Each row is where one point has got to under a steady rotation. How many ticks took it there?
The counts run from 0 to 172.
[139 166 122 145 152 109  76 126 108 144 126 135 114 120 117  92 146  81
 134 146 142 138 112 110 111 189 161 107 148 199 123 142  95 124 152 187
  83  99 113 122 138] => 142
[173 126 110 143 166 128 123 131 105 176 156 158 106 103 134 101 160  69
 141 165 126 129 109 108 100 184 131 114 127 188 144 154 130 126 166 179
 128 105 128 119 128] => 88
[150 139 107 151 125 121 114 124 119 157 161 114  97 121 134  90 142  75
 139 155 134 145 110 100  82 190 140 123 150 170 153 134 103 131 135 188
  99 101 112 163 138] => 30
[190 125  98 149 159 146 102 121 125 155 134 129 118 107 136 111 149  64
 130 137 160 133 101  95  81 184 137 118 144 175 138 153 131 121 160 173
 106 111 129 112 118] => 82
[141 169 127 151 142 121 115  97 129 125 162 113 101 115 133 112 141  78
 139 139 153 138 113 100  91 198 151 125 130 192 156 127 106 116 133 179
  90 104 120 133 142] => 11
[155 154 120 136 157 120 110 142 116 170 169 137 110 116 134 107 144  72
 135 163 132 147  96 114 103 170 111 123 154 195 138 134 101 109 153 180
  90 108 117 126 131] => 114
[146 148 120 150 145 108  75 104 107 135 138 128  91 125 132  82 132  78
 140 152 120 135 123 107  99 209 162 124 132 184 153 144 101 130 130 171
 123  88 119 142 139] => 169
[190 141 112 131 152 119 113 142 112 139 162 132 103 113 131 122 156  57
 154 150 143 142 108  90  74 195 121 120 139 189 137 169 117 117 164 158
 114 110 132 131 147] => 100
[164 156 120 139 160 120 117 142 126 155 155 120 107 106 131 112 153  68
 139 154 147 151 106  99 102 186 127 123 147 194 144 156 114 106 149 163
  86 107 142 110 122] => 113
[154 153 117 129 153  97 100 131  98 153 140 155 103 110 122 115 142  75
 131 155 128 147 102 108  92 195 139 118 135 191 114 155 118 106 166 175
 111 107 117 113 133] => 111
[142 140  96 140 140 153  78 104 125 152 135 149 116 129 121  91 137  49
 121 133 133 123  97 113  88 200 157 121 105 165 145 147 118 133 130 186
 106  92 114 141 122] => 58
[145 150 111 143 132 124  94 106 119 167 150 127 110 110 117 101 138  83
 116 149 144 134 107 121  92 208 152 102 154 164 139 126  97 135 162 195
  86 111 100 136 135] => 27
[184 132  97 139 154 162 110 127 132 129 164 121  98 108 138 104 147  66
 128 131 156 147  95  87  79 202 145 111 123 164 160 147 126 130 147 175
 109  88 140 129 138] => 69
[155 177 124 146 152 122  81 126 120 141 141 136 104 115 124 109 147  69
 144 143 134 143 107 110 115 186 149 107 144 202 122 141 100 103 136 177
  84 120 114 126 126] => 129
[125 150 120 154 134 129 113  99 123 134 166 110 104 114 150 102 146  70
 133 137 140 142 116 101  81 197 143 122 117 176 153 133 114 130 129 175
 101  73 135 143 150] => 33
[166 130 102 140 143 153 106 128 110 145 152 117 113 117 136  95 137  59
 139 133 148 127 108  76  79 213 165 109 124 158 156 154 111 149 140 176
 113  95 130 133 130] => 60
[146 167 113 162 126 128  96 104 111 166 152 129 107 124 112  95 139  90
 154 164 145 128  99 116 113 172 145 119 146 171 138 139  87 139 143 195
  88  72 108 151 127] => 163
[126 159 123 148 129 123 129 101 129 131 160 113 108 116 137 120 124  79
 130 153 136 150 119  94  87 203 139 136 135 184 167 132 106 117 133 177
  87  98 120 133 144] => 20
[182 148 117 135 157 122  93 128 122 128 153 132 109 106 118 109 138  83
 139 155 148 142 101  93  97 192 161 107 134 192 131 143 110 107 161 170
 102 124 139 115 140] => 108
[136 171 122 144 147 121 104 129 128 153 161 122 120 121 112  96 138  86
 139 151 144 128 102  90  87 184 148 108 163 178 150 136  86 132 139 188
  89 113 105 146 129] => 13
[183 138 130 133 156 116 115 143 118 142 153 132  88  99 147 110 144  74
 152 168 139 165 117  97  94 180 129 126 160 190 147 143 108 104 155 164
  96 105 128 129 139] => 122
[143 130 102 146 143 121  78 103 125 145 138 113  99 127 118  91 127  66
 125 121 126 124 122  91  98 208 183 116 115 162 137 143 108 139 140 185
 103 101 121 125 137] => 50
[189 134 119 130 155 132  96 142 117 154 144 133 122 107 124 108 155  75
 147 154 148 136 102 102  81 172 147  98 130 187 138 150 126 118 157 174
  91 115 119 118 117] => 96
[151 145 116 134 132 131  91  92 111 136 152 107  99 118 149 107 129  78
 148 157 122 143 125 112  92 193 162 120 134 171 162 145 107 133 131 169
 122  82 123 140 158] => 170
[163 142  96 140 153 149 105 109 135 124 150 141 103 120 153  98 137  51
 127 138 136 136 110 100  80 196 161 128 107 178 135 161 131 127 129 176
 121  96 121 126 138] => 68
[143 172 134 149 165 111  91 129 119 148 131 139 126 118 144 109 144  73
 137 142 153 148 103 110 114 176 129 116 129 192 125 142 108  98 140 170
  90 107 109 112 120] => 116
[170 152 128 145 148 132 101 154 120 166 147 153 132 119 124 112 150  67
 130 142 136 124  89 111 103 169 135  99 131 188 119 157 113 123 159 178
 100 113 124 120 109] => 106
[148 153 108 147 140 123  89 124 123 178 141 124 106 111 112  94 148  95
 144 152 127 119 123 114 102 190 140 116 169 184 139 140  98 129 147 184
  79  98 122 155 136] => 154
[118 154 120 153 136 117  96 105 125 128 146 124 100 119 128 104 131  82
 135 136 129 142 116  99  96 203 170 122 130 174 147 145 104 128 130 166
  95 110 112 140 155] => 28
[127 148 120 155 138 123 105 126 109 147 154 119 102 111 133  95 148  89
 138 156 142 127 106 115 110 181 135 126 147 187 141 130  81 124 148 196
  77  89 120 155 129] => 150
[141 145 104 153 142 148  96 119 119 145 152 109 111 119 132  90 143  72
 135 134 146 134 116 100 100 182 146 124 164 164 150 139 102 141 123 201
  84  84 132 156 144] => 162
[176 143 106 139 157 148  96 121 125 135 141 144 109 117 134 112 152  56
 118 133 146 128 105 101  85 184 157 112 110 177 133 158 119 108 143 175
 101  96 120 116 131] => 81
[193 122 112 134 148 136 105 143 129 167 143 138 124 115 124 103 146  66
 129 145 145 130  97 103  72 191 129  97 126 160 136 161 114 134 154 184
  98 109 120 126 130] => 83
[160 142 132 136 133 105 113 135 126 158 142 131 108 117 114 100 140  88
 145 150 137 143 120 109  87 195 158 111 170 174 143 131  96 122 163 176
 107 129 107 149 135] => 4
[162 140 109 145 147 143  86 127 114 152 146 113 114 117 127  98 134  76
 143 160 139 128 121 116  88 182 138 131 147 175 169 147  99 145 137 179
 111  80 115 156 139] => 171
[143 144 116 152 160 118  73  99  93 152 141 127  97 109 139  89 148  86
 126 164 128 123 109 125 104 199 155 115 147 180 147 135 106 138 144 201
 125  93 102 145 150] => 168
[187 136 106 133 164 114  99 151 100 165 144 149 109 107 104  97 158  73
 131 148 122 126  99 110 100 202 129 103 134 170 123 146 119 122 164 186
 113 121 122 115 122] => 97
[154 130  95 135 137 127 104 118 113 158 159 124 114 113 119 100 129  72
 135 146 124 121 111 105  73 209 147 121 136 161 153 143 110 148 156 184
 125 101 117 142 139] => 52
[139 178 118 136 141 126 108 120 121 145 154 122 103 124 110 109 149  75
 153 145 151 137 109 109 109 201 155 119 152 191 135 129  92 105 138 179
  76 105 107 137 124] => 1
[160 172 121 148 156 133 103 150 105 151 158 129 113 108 117 106 161  69
 142 143 153 147  93  98 114 175 137 128 150 201 139 142 107 113 147 189
  98  96 133 131 121] => 127
[136 169 108 154 139 129  69 105 100 153 127 123 104 114 116  81 143  80
 140 138 138 130 102 109 109 201 166 110 147 180 123 124  94 131 134 191
 103 101  96 145 130] => 164
[154 166 109 127 147 109  88 137 109 131 142 146 107 119 104 108 142  72
 146 147 132 144 127 110 103 193 153 117 145 191 102 138 103 101 150 180
  89 114 112 104 131] => 120
[173 138 110 134 157 143 112 148 115 179 148 150 117 112 145 111 154  70
 131 163 146 151  92 129  99 197 118 125 130 198 127 141 127 123 165 188
 121 106 117 136 133] => 101
[147 178 119 151 168 125 103 134 116 157 139 149 116 115 121 107 145  91
 136 150 145 134 104 119 102 182 128 113 151 195 117 131  98 104 159 194
  93  83 120 137 135] => 128
[135 174 120 152 160 125 109 123 112 127 150 138 108 113 142 116 147  67
 145 150 144 140 116 111 100 191 139 128 147 195 133 136 104 100 146 167
  79  94 131 108 136] => 125
[168 137  91 144 166 145 106 133 122 156 153 153 120 103 127 118 156  63
 134 143 143 131  91 121  92 172 114 117 118 186 131 165 131 131 155 182
 112 102 135 117 131] => 92
[144 144  84 148 147 152  93 121 122 139 136 130 104 131 130  96 134  46
 132 125 135 126  96  89  87 187 164 116 114 169 139 145 117 134 134 183
 110  95 119 120 137] => 59
[144 151 117 146 151 122 117 128 126 164 175 124  97 118 120 112 151  79
 158 161 147 149 111 103  92 186 141 113 168 190 163 135  97 121 151 181
  90 103 117 148 115] => 8
[156 143 119 137 146 115  81 127 119 141 147 125  93 109 137  97 125  78
 142 159 132 142 117  89  89 188 155 132 152 192 157 139  87 110 140 173
  98  90 130 140 161] => 157
[132 139 108 141 139 146 110 100 108 166 150 128  99 113 144 105 158  78
 125 136 125 129 112 112 100 199 131 121 128 180 146 139 115 151 146 203
 121  98 111 162 133] => 44
[144 139  98 142 144 134  83 106 113 152 134 140 121 133 122  90 144  75
 134 138 135 120 106 110  92 208 164 115 123 156 129 148  95 144 157 197
 117 106 111 135 118] => 49
[148 155 121 146 127 135 101 121 126 175 143 117  99 115 110  99 132  81
 145 154 137 132 113  90  90 189 155 115 146 172 156 138 109 139 141 185
  87 101 123 137 126] => 26
[134 160 128 149 127 119 113 108 118 168 163 133 116 121 116  97 146  68
 141 143 140 121  93 113  82 188 143 114 145 185 148 127  96 147 147 197
  92  90 110 158 139] => 22
[138 112 107 136 139 127 111  94 105 162 154 136  99 116 128  91 133  77
 126 159 121 133 110 118  85 212 148 112 115 159 149 143 117 158 160 188
 124  96 113 137 134] => 53
[131 158 118 143 155 129  96 117 107 134 139 124  95 114 149 112 140  88
 136 155 130 136 116 107 103 194 148 138 134 185 148 133  96 113 135 177
  94  93 114 120 149] => 147
[167 128  95 136 141 119 111 123 116 157 131 155 103 113 124 108 151  74
 121 157 130 127 125 102  89 203 139 117 116 164 116 154 123 140 162 188
 121 100 126 131 136] => 75
[148 173 128 150 147 129  99 130 129 136 155 116 102 104 129 116 150  90
 148 143 148 141 115  95 106 179 150 118 144 205 152 143  78 108 127 178
  84  97 118 132 142] => 139
[188 130 105 147 164 124 116 137 120 130 166 131 109 125 146 107 170  50
 131 146 142 145  99  95  86 186 131 128 119 186 144 155 138 117 150 175
 112  97 142 127 136] => 91
[191 131 109 148 164 141 114 137 118 152 168 134 105 116 128 105 151  76
 128 150 135 137  97  94  96 181 131 127 118 178 158 153 134 142 154 183
 114  95 139 131 143] => 78
[152 172 125 129 131 105 108 114 102 131 165 112  96 106 136 111 146  77
 151 152 130 154 108  83  80 194 141 130 147 198 163 123  97 116 154 162
  86 111 111 127 152] => 7
[160 127  93 151 148 117  74 120 100 143 136 151 105 120 142 100 144  72
 138 139 138 128 103  88  86 201 169  92 114 163 128 136 118 126 142 170
 106  84 133 111 144] => 72
[140 158 118 145 141 134  87 144 116 162 142 130 112 124 113 100 147  89
 146 151 137 139 104 106 110 179 160 121 154 186 140 126  85 119 147 192
  87  92 114 149 126] => 141
[156 155 130 129 129 130 104 124 129 148 163 109 100 107 115 102 142  87
 152 143 149 139 114  85 104 189 147 109 150 192 160 140 103 125 127 170
  82 110 124 141 147] => 3
[165 156 126 148 134 128  89 129 109 158 143 108 113 115 126 103 126  97
 146 159 146 139 100  82 106 177 152 109 176 180 161 133  97 121 133 185
  89  94 118 134 148] => 153
[195 130 104 136 148 132 111 135 117 147 152 136 113 102 132 111 152  73
 136 157 139 142 105 101  88 195 135 108 127 165 139 158 118 126 156 163
 124 115 111 134 146] => 87
[129 174 118 149 134 112  94 118 130 149 137 130 103 128 109 102 145  85
 138 146 147 140 102  94 102 203 164 102 133 174 128 134  88 118 141 188
  96 102  98 147 117] => 14
